In the data rows, the value 128 means zero.
Some points:
122 169 149 168 122 125 92 113 101 191 129 160 180 112 148 74 129 155 100 101 151 162 40 128 119 101 110 196 115 171 140 131 91 136 150 190 192 94 143 120 201 92 120 125 173 150 120 137 102 115 165 144 152 123 131 154 181 126 125 154 163 119 94 162
136 103 136 119 71 143 113 136 166 140 111 66 107 120 105 152 129 70 92 115 166 61 175 116 139 100 137 166 158 125 197 84 115 107 147 170 135 149 122 53 161 95 116 168 107 147 160 143 105 154 119 102 123 119 103 102 69 125 97 143 123 149 101 71
95 128 118 112 117 158 122 130 124 183 113 121 155 81 76 128 124 98 109 98 99 130 183 134 148 172 133 146 151 139 150 105 148 160 100 97 79 158 171 153 107 123 98 149 152 77 137 148 126 116 132 96 182 158 113 85 221 125 97 162 144 104 137 153
102 137 78 140 139 149 74 116 133 152 169 199 99 99 143 105 115 107 138 141 148 107 113 122 128 131 189 84 128 139 131 144 156 105 216 93 119 142 111 129 111 85 105 120 193 128 182 108 145 156 125 165 134 98 110 75 143 104 103 148 130 210 151 155
124 151 112 113 129 142 173 131 63 115 80 68 152 151 157 134 106 142 161 127 128 93 94 104 146 135 56 89 84 185 145 152 111 147 109 188 143 153 115 94 105 96 165 173 119 88 104 72 112 200 115 160 134 165 150 120 144 142 113 83 150 106 134 100
51 154 120 94 100 157 55 123 131 75 151 102 91 84 159 127 178 86 191 116 73 164 104 97 144 194 153 155 183 41 108 161 201 153 129 145 87 46 52 5 128 127 97 97 75 104 179 162 124 123 140 153 161 135 167 218 147 182 175 90 111 138 110 132
141 109 136 85 129 156 149 145 148 91 197 166 94 131 116 66 136 141 101 140 85 110 214 138 116 120 67 158 129 180 98 154 126 110 151 131 163 107 107 161 118 106 140 157 123 108 158 112 101 104 133 101 110 135 139 123 153 122 88 98 93 145 128 122
119 68 173 185 150 175 130 89 115 134 134 96 91 178 134 103 131 147 142 114 107 152 122 109 194 98 169 144 192 133 154 132 168 121 190 132 183 142 155 134 132 117 125 151 95 121 117 95 124 117 94 134 156 148 132 165 119 75 123 187 157 128 150 135
143 199 147 138 166 154 150 85 178 106 121 81 198 155 173 77 101 153 92 152 164 139 116 194 109 168 102 110 159 143 133 129 115 134 70 81 112 122 102 160 138 138 181 171 182 155 80 171 167 160 112 130 93 155 140 118 103 155 100 120 148 146 133 139
115 94 156 140 154 146 151 142 100 152 140 114 107 113 106 133 88 96 110 167 87 147 96 180 140 107 98 148 88 106 153 82 138 89 115 93 139 158 125 114 100 116 147 129 129 158 45 129 96 178 176 147 89 105 104 130 136 102 166 88 123 93 143 47
103 116 122 112 148 144 149 174 144 139 134 200 105 153 128 183 122 147 124 106 148 19 170 144 119 132 88 145 155 140 148 134 137 139 99 170 66 140 137 128 119 130 173 169 97 124 116 151 88 167 82 192 93 144 121 141 144 160 159 183 128 94 102 102
153 139 162 161 110 85 163 100 149 116 150 172 84 131 119 105 160 168 98 93 123 62 83 124 112 127 143 116 107 66 159 155 99 149 168 79 144 162 145 112 138 140 133 112 110 107 152 156 172 127 176 86 148 137 114 115 135 28 142 93 133 144 166 184
136 88 84 112 156 111 125 171 186 137 114 120 93 134 141 146 111 181 132 145 92 136 192 108 139 116 93 149 99 103 119 113 107 124 127 138 81 174 146 102 136 133 83 123 160 159 68 184 113 173 78 132 117 118 202 117 119 129 88 143 118 121 143 178
184 143 81 115 95 145 170 112 118 120 123 126 102 186 141 163 29 117 173 126 163 111 147 140 184 145 87 143 147 139 90 136 99 141 100 76 116 171 110 145 157 115 104 128 138 159 157 192 101 89 131 111 87 110 108 139 168 171 126 151 148 139 118 151
150 129 143 165 172 102 168 86 130 92 154 125 150 130 91 153 163 138 94 170 109 163 80 124 140 182 121 125 39 110 99 73 115 132 154 142 127 145 135 136 131 181 145 193 111 160 104 129 131 123 96 108 125 82 74 100 153 130 119 109 102 205 117 118
194 112 130 104 159 78 172 117 93 123 176 139 171 126 168 121 152 78 84 99 89 157 150 211 170 100 147 87 96 167 70 94 96 127 102 145 120 107 150 104 164 191 98 102 146 142 143 130 187 152 139 124 103 167 95 95 104 102 145 142 146 150 158 160
107 197 152 170 119 125 153 121 138 136 80 119 96 105 110 113 145 120 129 110 134 137 137 129 108 74 79 135 143 102 166 136 154 135 150 189 126 150 148 125 123 113 85 143 155 149 116 31 179 93 191 142 129 98 74 163 100 131 128 111 154 121 188 144
153 157 130 113 124 49 118 124 171 127 175 127 120 151 99 103 79 132 154 156 183 128 148 105 151 165 134 133 90 101 119 93 134 94 57 131 111 120 166 163 175 123 137 113 134 124 137 88 96 153 99 166 158 158 105 107 125 108 142 141 143 116 128 143
98 98 108 172 103 144 109 60 90 140 124 185 124 120 202 141 126 140 78 123 164 158 150 112 116 173 115 105 123 109 147 117 81 126 168 122 135 90 186 145 145 102 88 121 136 105 118 77 160 108 175 40 145 112 129 158 112 83 182 129 107 178 151 104
103 140 118 127 157 100 140 136 188 181 137 127 71 119 130 173 94 126 136 148 119 99 164 125 175 103 187 140 182 171 131 155 118 113 159 135 119 108 137 130 106 191 137 144 139 131 166 118 148 103 122 109 166 123 166 122 154 170 164 61 135 113 75 111
128 129 141 146 38 179 134 166 196 97 124 167 126 102 133 165 96 149 147 134 119 108 113 157 173 103 122 120 167 144 53 116 175 156 124 135 111 119 173 133 125 122 150 85 155 52 105 115 101 131 117 107 154 120 136 77 113 139 90 152 151 139 77 129
111 149 114 86 153 121 135 211 113 125 138 94 137 120 169 96 149 68 109 118 183 146 104 183 134 172 121 99 109 103 121 106 89 118 138 118 115 112 80 152 88 187 168 59 61 152 90 121 70 109 61 106 125 120 112 131 122 126 128 111 120 113 136 185
191 155 133 109 145 129 131 120 82 175 152 116 106 110 105 100 91 121 173 166 165 114 109 167 73 140 89 78 145 182 91 119 133 177 82 150 114 164 178 132 130 172 99 98 161 92 101 198 117 120 40 151 89 153 130 147 110 133 83 133 92 107 87 78
142 159 144 91 86 80 118 145 152 119 113 178 157 127 157 153 164 97 128 87 114 157 112 123 161 97 157 129 142 55 109 127 113 132 151 104 171 128 144 159 108 133 121 147 137 160 149 121 139 134 73 113 118 82 174 141 165 97 115 120 89 110 183 52
140 116 126 119 157 158 160 97 172 130 136 87 176 110 152 188 154 183 100 158 136 168 98 79 129 69 83 117 115 157 219 135 123 122 131 132 157 144 82 123 132 95 109 87 138 75 126 117 127 110 128 184 155 169 58 157 133 145 142 115 120 86 144 80
136 158 102 140 150 117 107 132 101 122 96 149 94 121 76 192 143 148 137 107 116 105 155 36 104 112 128 156 219 142 147 64 131 52 136 124 208 111 149 112 97 108 146 89 110 102 106 131 148 174 161 120 123 118 119 142 134 130 106 114 107 178 165 144
152 112 80 147 121 129 83 82 64 75 78 92 157 121 122 95 134 163 100 122 171 129 89 159 161 93 128 120 106 174 147 122 174 180 67 152 142 90 123 158 101 80 146 139 218 175 115 99 156 79 148 134 150 141 124 186 148 52 138 136 82 116 48 163
187 105 74 176 102 132 151 175 83 133 116 115 154 127 154 65 113 184 80 117 138 182 123 120 134 142 141 125 128 104 137 185 144 112 85 144 116 151 161 135 136 126 153 109 98 123 127 144 160 126 107 149 106 125 92 60 137 168 128 118 122 128 118 90
88 104 166 130 141 116 124 131 142 159 136 110 190 166 107 143 216 122 166 147 150 138 134 164 121 182 117 153 100 116 87 183 139 133 110 83 148 128 150 88 84 108 115 41 109 184 188 119 141 140 141 103 123 82 167 132 113 118 164 131 146 148 123 133
101 129 73 118 125 82 189 125 171 128 149 68 159 89 121 132 117 71 146 187 90 144 99 164 66 149 148 90 130 99 78 151 93 103 101 144 109 116 132 110 75 111 145 147 27 142 145 158 107 86 116 159 48 177 194 151 111 147 112 166 106 97 118 155
156 140 158 175 123 131 128 163 133 141 152 176 99 105 159 120 178 139 120 123 108 98 121 86 113 144 196 139 76 170 99 133 94 98 66 70 128 147 89 105 112 152 80 164 127 156 77 102 130 96 105 83 66 130 110 86 91 137 139 134 126 91 167 136
73 100 89 146 124 144 69 95 139 128 130 151 111 144 109 130 129 134 170 78 111 109 136 93 123 77 101 104 116 124 168 137 143 107 100 122 163 145 130 104 161 222 166 121 140 135 127 119 118 77 187 111 167 127 155 85 112 122 109 158 126 155 162 71
181 97 125 107 201 153 118 112 147 131 59 175 157 100 172 92 118 118 169 108 157 141 125 152 125 147 151 135 42 112 91 78 111 138 112 111 116 118 160 188 131 141 129 141 82 129 170 150 154 129 166 124 92 123 100 127 95 94 68 91 172 107 115 150
134 100 156 109 159 75 113 160 80 162 115 171 131 145 110 175 189 134 157 140 66 117 143 50 119 101 119 164 187 64 164 114 99 108 214 100 112 163 85 106 147 91 172 141 137 159 89 44 137 81 152 89 121 193 88 110 77 127 138 102 161 151 105 90
104 114 171 93 87 147 180 154 157 106 88 154 89 88 120 101 95 121 173 102 98 91 153 85 125 161 128 124 146 169 160 104 130 131 155 96 133 150 98 177 153 128 108 92 130 114 137 136 171 155 124 149 171 113 191 112 129 175 159 193 72 145 66 138
111 125 160 64 123 112 112 61 80 140 100 140 142 146 70 127 168 160 86 153 82 145 64 117 132 76 114 136 126 146 167 151 98 36 104 170 95 153 108 172 106 88 128 165 72 142 94 135 125 133 100 118 158 116 78 141 53 113 177 101 163 135 174 124
121 153 133 123 169 105 100 165 93 106 112 129 162 173 137 131 8 139 81 157 174 167 111 174 100 128 119 155 97 189 111 171 217 243 119 97 158 110 139 145 149 142 90 164 136 106 172 146 140 150 130 126 152 143 131 104 110 142 92 162 82 109 109 170
133 115 104 135 88 91 118 152 137 137 168 57 161 137 93 97 167 45 155 128 143 181 108 120 61 139 174 76 147 100 98 173 133 211 119 91 53 0 34 113 107 129 128 109 56 103 120 151 116 132 148 186 135 42 195 224 155 156 146 101 173 135 128 133
50 93 139 90 68 100 89 135 113 113 131 94 148 154 144 114 152 158 166 155 158 150 176 147 105 157 204 88 139 92 79 112 116 183 157 153 188 93 98 115 106 144 122 132 132 100 132 178 128 90 157 173 111 74 113 129 138 154 158 110 122 89 136 174
89 130 121 142 127 228 124 138 100 79 149 86 146 134 102 177 105 129 135 109 92 89 135 83 68 56 160 167 132 108 169 142 170 78 134 177 127 172 138 166 187 126 147 123 189 101 159 89 95 146 113 109 121 140 152 181 134 138 159 112 166 123 112 133
191 133 182 156 142 130 89 118 128 94 94 125 56 148 94 157 142 126 113 105 146 138 161 144 123 161 142 97 112 127 98 144 115 85 181 129 89 107 134 144 116 129 150 107 161 149 161 147 95 141 172 111 157 174 152 76 140 163 118 151 94 71 150 111
Along one direction, these points spread out more than along any other. Take the direction at right angles to it along which they spread out most. Go by this last direction. For each point below, how far along it does it lie, from 0 to 99? 50 is the average, and the first point above lies past it. One standard deviation of the points above along it is 16.
191 155 133 109 145 129 131 120 82 175 152 116 106 110 105 100 91 121 173 166 165 114 109 167 73 140 89 78 145 182 91 119 133 177 82 150 114 164 178 132 130 172 99 98 161 92 101 198 117 120 40 151 89 153 130 147 110 133 83 133 92 107 87 78 79
103 116 122 112 148 144 149 174 144 139 134 200 105 153 128 183 122 147 124 106 148 19 170 144 119 132 88 145 155 140 148 134 137 139 99 170 66 140 137 128 119 130 173 169 97 124 116 151 88 167 82 192 93 144 121 141 144 160 159 183 128 94 102 102 55
187 105 74 176 102 132 151 175 83 133 116 115 154 127 154 65 113 184 80 117 138 182 123 120 134 142 141 125 128 104 137 185 144 112 85 144 116 151 161 135 136 126 153 109 98 123 127 144 160 126 107 149 106 125 92 60 137 168 128 118 122 128 118 90 65
50 93 139 90 68 100 89 135 113 113 131 94 148 154 144 114 152 158 166 155 158 150 176 147 105 157 204 88 139 92 79 112 116 183 157 153 188 93 98 115 106 144 122 132 132 100 132 178 128 90 157 173 111 74 113 129 138 154 158 110 122 89 136 174 34
88 104 166 130 141 116 124 131 142 159 136 110 190 166 107 143 216 122 166 147 150 138 134 164 121 182 117 153 100 116 87 183 139 133 110 83 148 128 150 88 84 108 115 41 109 184 188 119 141 140 141 103 123 82 167 132 113 118 164 131 146 148 123 133 38
111 125 160 64 123 112 112 61 80 140 100 140 142 146 70 127 168 160 86 153 82 145 64 117 132 76 114 136 126 146 167 151 98 36 104 170 95 153 108 172 106 88 128 165 72 142 94 135 125 133 100 118 158 116 78 141 53 113 177 101 163 135 174 124 45
115 94 156 140 154 146 151 142 100 152 140 114 107 113 106 133 88 96 110 167 87 147 96 180 140 107 98 148 88 106 153 82 138 89 115 93 139 158 125 114 100 116 147 129 129 158 45 129 96 178 176 147 89 105 104 130 136 102 166 88 123 93 143 47 54
95 128 118 112 117 158 122 130 124 183 113 121 155 81 76 128 124 98 109 98 99 130 183 134 148 172 133 146 151 139 150 105 148 160 100 97 79 158 171 153 107 123 98 149 152 77 137 148 126 116 132 96 182 158 113 85 221 125 97 162 144 104 137 153 55
152 112 80 147 121 129 83 82 64 75 78 92 157 121 122 95 134 163 100 122 171 129 89 159 161 93 128 120 106 174 147 122 174 180 67 152 142 90 123 158 101 80 146 139 218 175 115 99 156 79 148 134 150 141 124 186 148 52 138 136 82 116 48 163 65
124 151 112 113 129 142 173 131 63 115 80 68 152 151 157 134 106 142 161 127 128 93 94 104 146 135 56 89 84 185 145 152 111 147 109 188 143 153 115 94 105 96 165 173 119 88 104 72 112 200 115 160 134 165 150 120 144 142 113 83 150 106 134 100 60
142 159 144 91 86 80 118 145 152 119 113 178 157 127 157 153 164 97 128 87 114 157 112 123 161 97 157 129 142 55 109 127 113 132 151 104 171 128 144 159 108 133 121 147 137 160 149 121 139 134 73 113 118 82 174 141 165 97 115 120 89 110 183 52 41
191 133 182 156 142 130 89 118 128 94 94 125 56 148 94 157 142 126 113 105 146 138 161 144 123 161 142 97 112 127 98 144 115 85 181 129 89 107 134 144 116 129 150 107 161 149 161 147 95 141 172 111 157 174 152 76 140 163 118 151 94 71 150 111 52
73 100 89 146 124 144 69 95 139 128 130 151 111 144 109 130 129 134 170 78 111 109 136 93 123 77 101 104 116 124 168 137 143 107 100 122 163 145 130 104 161 222 166 121 140 135 127 119 118 77 187 111 167 127 155 85 112 122 109 158 126 155 162 71 40
107 197 152 170 119 125 153 121 138 136 80 119 96 105 110 113 145 120 129 110 134 137 137 129 108 74 79 135 143 102 166 136 154 135 150 189 126 150 148 125 123 113 85 143 155 149 116 31 179 93 191 142 129 98 74 163 100 131 128 111 154 121 188 144 41
